A single turn carries every row of the set below to another of its rows. Some are shown first; where does it send the rows asked next?
zit: [-2.66, -0.74,  3.76,  0.21, -2.75, -2.90, -2.92,  1.47, -4.45,  1.03,
 -3.14, -2.43, -2.05, -3.52, -1.42,  4.10,  1.80]
bul: [-1.60,  3.08,  2.50, -0.11, -3.66, -0.25, -1.75, -1.78, -1.61, -1.34,
 -1.01, -1.93, -1.31, -4.01, -0.35, -0.39,  2.32]
Tik: [ 2.42,  1.02, -0.91,  1.46, -3.45,  0.35,  0.41,  1.74, -1.70,  0.39,
 -0.97,  1.21, -1.26, -1.74,  0.36,  0.51,  0.30]
raruv: [ 1.29,  1.41,  3.47,  1.31, -4.71, -1.47, -2.62,  1.89, -0.36,  0.00,
 -1.36, -3.73, -1.98, -2.47, -1.56,  3.18,  0.37]
tago: [ 0.87,  0.44,  1.05,  0.02, -0.87, -3.40, -2.79,  1.38, -1.54, -0.65,
 -3.02,  0.67, -1.37, -0.55, -1.35,  3.93, -0.49]
pev: [-1.25, -1.89,  1.60,  2.33, -1.38,  0.17,  0.04,  1.45, -5.03,  0.81,
 -1.99, -1.44, -1.13, -2.93,  0.28,  0.43, -1.39]
Rela: [-1.63, -1.87,  1.96, -0.65, -2.47,  1.03, -1.05, -0.02, -4.89,  0.20,
 -1.02, -0.16, -3.15, -4.77, -0.55, -0.03,  2.90]
gosed: [-0.02, -1.02,  3.09,  3.79, -1.05, -2.46, -2.73,  2.41, -3.12,  2.60,
 -3.26, -0.97, -1.69, -5.27, -0.98,  0.61,  0.56]
rogi: [ 1.26,  1.00,  3.29,  0.66, -4.48, -1.10, -2.71,  1.14, -2.11, -1.32,
 -1.64, -3.81, -2.58, -1.41, -1.19,  4.01,  0.18]
gener: [-4.13,  1.51,  1.21,  0.75, -1.17, -3.95,  0.04,  0.41, -4.07,  0.66,
 -2.80,  0.01, -2.03, -2.75, -0.85,  3.02,  0.55]
durik: [-0.81, -2.27,  3.44,  4.34, -1.76, -1.40, -1.94,  3.06, -2.07,  1.62,
 -4.09, -0.87, -2.65, -3.79, -1.50,  1.45,  1.07]
Ret: [ 1.40,  0.87,  4.63,  1.63, -5.41, -0.74, -2.47,  1.68, -2.77, -0.29,
 -2.01, -3.30, -2.42, -1.08, -1.57,  3.20,  2.08]
duvos: [-0.80,  3.00,  1.59, -0.14, -3.67,  0.36, -1.23, -0.43, -0.16, -2.18,
 -0.76, -1.05, -3.16, -2.45,  0.32, -0.29,  2.24]
tonep: [-0.63,  2.08,  2.47,  3.01, -1.99, -3.58, -3.59,  0.20, -3.39, -1.79,
 -1.46,  1.20, -3.12, -1.52, -3.30,  0.19,  3.48]
tuva: [ 0.39, -2.19,  3.83,  3.54, -1.61, -1.78, -1.78,  3.06, -3.56,  2.30,
 -3.12, -0.95, -2.89, -4.44, -1.76,  2.05,  1.81]
zosir: [-0.90,  3.36,  0.92, -0.09, -5.20,  0.39, -1.05, -0.80, -1.74, -1.35,
 -0.33, -1.11, -1.97, -3.11,  0.33,  0.28,  2.28]
pumev: [-0.29, -1.86,  1.76,  2.80, -0.13, -0.13, -0.13, -0.81, -4.59,  0.30,
 -1.67, -1.16, -0.87, -4.15,  0.14,  1.40, -0.21]
tibe: [ 0.88,  0.52, -0.89,  0.88, -3.01, -0.30, -0.62,  1.02, -1.59,  1.10,
 -1.55,  1.76,  0.43, -2.48,  1.10, -0.16,  0.60]
sise: [ 1.18,  0.27,  4.12,  0.23, -3.68, -1.32, -1.18,  1.20, -1.82,  0.18,
 -1.36, -4.63, -3.13, -1.90, -0.23,  3.38,  1.32]
buko: [-0.31,  3.66,  1.98,  2.39, -4.10, -2.86, -3.15,  0.41, -2.64, -1.81,
 -2.02,  1.53, -3.16, -2.14, -2.45, -0.13,  3.55]
maf: [-2.78, -1.27,  2.62,  1.19, -3.55, -2.71, -3.33,  1.49, -3.42,  2.19,
 -2.63, -2.11, -1.12, -3.92, -1.66,  3.22,  3.45]
patu: [ 2.74, -0.07, -0.25,  1.10, -3.45,  0.36, -0.94,  0.29, -1.83, -0.88,
 -0.65,  2.05, -1.19, -2.14,  0.77,  0.78,  0.73]
dus: [-2.47, -0.97,  1.73,  0.18, -2.38,  0.79, -1.04, -0.23, -4.62,  0.17,
 -0.92, -0.57, -2.91, -4.68,  1.62, -0.14,  2.53]
Pize: [-3.08,  0.68,  1.12,  1.31, -0.27, -1.52, -0.58,  1.52, -1.91,  0.80,
 -2.07,  1.52, -4.38, -4.28, -2.09, -0.26,  3.07]
Gata: [ 3.15,  0.55,  2.66,  4.45, -4.41, -1.62, -1.63,  1.98, -3.92,  0.06,
  0.21, -0.92, -2.70, -1.83, -0.80,  0.20,  1.01]
mim: [ 1.75,  1.99, -0.01,  0.41, -3.18,  1.16, -0.56,  0.60, -2.09,  0.40,
 -0.19,  0.29, -0.70, -2.73,  0.60,  0.51, -0.72]
zoga: [-0.36,  3.43,  2.16,  0.65, -4.26,  0.17, -1.67, -1.44, -2.54, -1.59,
  0.44, -0.24, -3.40, -3.40, -0.63,  0.37,  3.28]
Tivup: [-2.20, -2.22,  1.54,  0.56, -1.03,  0.45, -2.29, -0.37, -3.81, -0.63,
 -0.84, -0.60, -3.97, -3.60,  0.79,  0.55,  3.48]
momot: [-4.21,  1.11,  1.19,  0.74, -0.14, -2.92, -0.62,  0.92, -3.15,  0.24,
 -3.73,  0.29, -1.29, -2.18, -2.03,  2.90,  1.30]
sur: [ 2.11, -0.66,  2.22,  4.19, -4.15, -1.55, -0.76,  2.75, -3.54,  1.46,
 -0.36, -0.43, -3.05, -1.26, -0.67, -0.12,  3.51]
vom: [ 0.78,  2.34,  1.02,  1.26, -2.34, -3.03, -2.63,  1.06, -1.42, -1.61,
 -3.63,  1.01, -1.00, -0.75, -2.41,  3.49, -0.38]
rapa: [ 3.45, -0.01,  2.59,  3.34, -4.48, -0.91, -1.87,  3.14, -3.31,  0.23,
 -0.72, -0.91, -4.11, -1.44, -1.19,  0.70,  2.18]
rugi: [-3.13,  0.79,  1.43,  0.06, -1.14, -3.08,  1.03,  0.57, -3.97,  1.30,
 -3.65, -0.91, -0.71, -1.88, -1.61,  2.82,  2.44]
nad: [-0.28,  3.32,  1.34,  2.53, -2.50, -3.02, -2.89,  0.80, -1.82, -1.47,
 -2.02,  2.89, -3.59, -0.92, -1.82,  1.33,  2.94]
gida: [-0.59,  3.78,  2.16,  1.82, -3.62, -3.49, -1.73,  0.91, -3.36, -1.91,
 -1.57,  0.81, -3.08, -0.16, -2.29, -0.13,  3.19]
sina: [-0.70, -2.14,  0.98,  3.15, -0.82,  0.38,  0.36,  1.45, -3.69,  1.66,
 -1.44, -0.67, -1.23, -3.71,  0.62,  1.45, -0.41]
til: [-2.32,  0.72,  1.70,  0.37,  0.47, -2.30, -0.55,  1.96, -2.87,  0.72,
 -3.47,  0.70, -4.44, -2.68, -0.24, -0.67,  3.26]
guluv: [ 3.01,  0.03,  1.67,  3.83, -3.94, -0.16, -2.30,  3.61, -2.76,  1.25,
 -0.90,  0.43, -2.13, -1.20, -1.58,  0.33,  1.38]
Nel: [ 1.14,  1.39,  1.15, -0.19, -3.65, -3.31, -2.57,  1.50, -1.55, -0.64,
 -3.07,  1.09, -0.37, -0.51, -2.57,  3.82,  1.05]
Zipub: [-2.90,  0.82,  2.02,  1.20, -0.57, -1.45, -0.86,  0.76, -3.19,  0.00,
 -3.15,  1.87, -3.71, -4.13, -1.37, -0.71,  4.18]
Notu: [-2.19, -1.42,  3.93,  0.77, -3.82, -2.99, -2.43,  0.45, -4.02,  0.77,
 -3.82, -1.07, -2.36, -4.10, -1.07,  4.21,  2.77]
bimu: [ 0.13,  2.76,  2.07,  0.14, -2.87, -2.62, -1.98,  0.92, -1.40, -1.02,
 -3.75, -0.25, -1.17, -0.12, -0.65,  4.30, -0.39]

sina goes to tuva
rogi goes to vom
Where do these go?
patu goes to Gata
tibe goes to sur
til goes to Tivup
zoga goes to mim
Rela goes to pev

A single turn carries every row of the set below to another of its rows. Some are shown first; where does it send the rows asked next?
Kesat: [ 1.42,  2.28, -0.75,  1.93, -2.45,  2.63, -4.23, -5.00, -0.14, -2.22,
 -1.33,  1.21, -3.02,  1.03,  2.07, -2.81]
bor: [ 1.79,  1.33,  1.41,  3.64, -3.44,  0.20, -3.23, -3.51, -1.72, -0.66,
  0.74, -1.05,  2.29, -2.16, -0.37, -2.81]
minit: [ 0.35,  2.16, -0.22,  2.16, -3.63,  0.03, -3.57, -4.66,  1.51, -3.90,
 -0.72,  2.22, -2.12,  1.12,  3.08, -1.75]
mozuf: [-0.36, -0.53,  0.33,  0.17, -4.53,  0.02, -4.82, -4.25,  0.51, -2.81,
 -2.28,  1.12,  0.54, -2.25,  1.58, -1.19]
Bir: [-0.39, -0.16,  1.41,  3.29, -2.16,  4.05,  0.09, -1.82, -0.04, -0.94,
  1.93, -0.43, -2.48, -0.58,  0.06, -1.35]
gano: [ 0.82,  0.78,  0.21,  1.43,  0.57,  2.96, -3.67, -5.10, -1.34, -2.19,
 -1.63, -0.94, -1.83, -3.03,  0.84, -2.63]
vuti: [ 1.07, -0.17,  1.34,  0.31, -3.36,  2.39, -1.05, -0.80,  3.42, -5.32,
 -1.18,  0.44, -0.35, -3.05,  0.17, -1.96]
nofu: [ 0.96, -1.33,  0.70,  1.27, -0.16,  1.69, -1.49, -5.19, -0.09, -5.56,
  2.41,  0.00, -2.70, -1.76, -0.15, -2.99]
fus: [ 0.54,  0.00,  1.15,  2.74, -3.78,  0.92, -2.84, -0.95,  1.82, -4.54,
  2.14, -0.52, -2.76, -2.21,  0.46,  0.32]
Daz: [ 1.73, -0.43,  1.76,  0.31, -1.51,  1.63,  0.46, -1.02,  1.28, -4.84,
 -2.80,  1.11,  0.77, -1.21, -0.44, -2.63]
nup: [-0.23, -0.03,  4.25,  2.03, -1.98, -0.08,  0.22, -2.14, -0.72, -2.23,
  0.45,  1.08, -1.80, -0.02,  1.84, -5.53]
Zefiz: [ 0.84,  0.07,  3.35,  1.71, -3.59,  2.31, -1.03, -4.68, -0.41, -2.58,
  0.61, -0.62, -2.65, -3.51,  4.16, -3.27]
Tera: [ 3.19, -1.28,  1.27,  2.89, -1.98, -0.86, -2.52, -1.58,  1.93, -4.71,
 -0.74, -0.17,  0.42,  1.71,  0.56, -2.71]
varon: [ 1.55, -1.07,  2.13,  3.86, -3.00, -0.65, -1.90, -2.79, -1.62, -1.26,
  1.59,  0.73,  1.37, -1.66, -0.14, -4.98]
lile: [-0.34,  3.16,  1.94,  3.70, -3.26,  2.63, -2.43, -2.34, -0.98, -2.90,
 -2.41,  0.34,  1.24,  0.00, -0.44, -4.51]

lile goes to Tera
nofu goes to Zefiz
Where do these go?
vuti goes to Kesat
Daz goes to minit
gano goes to nup

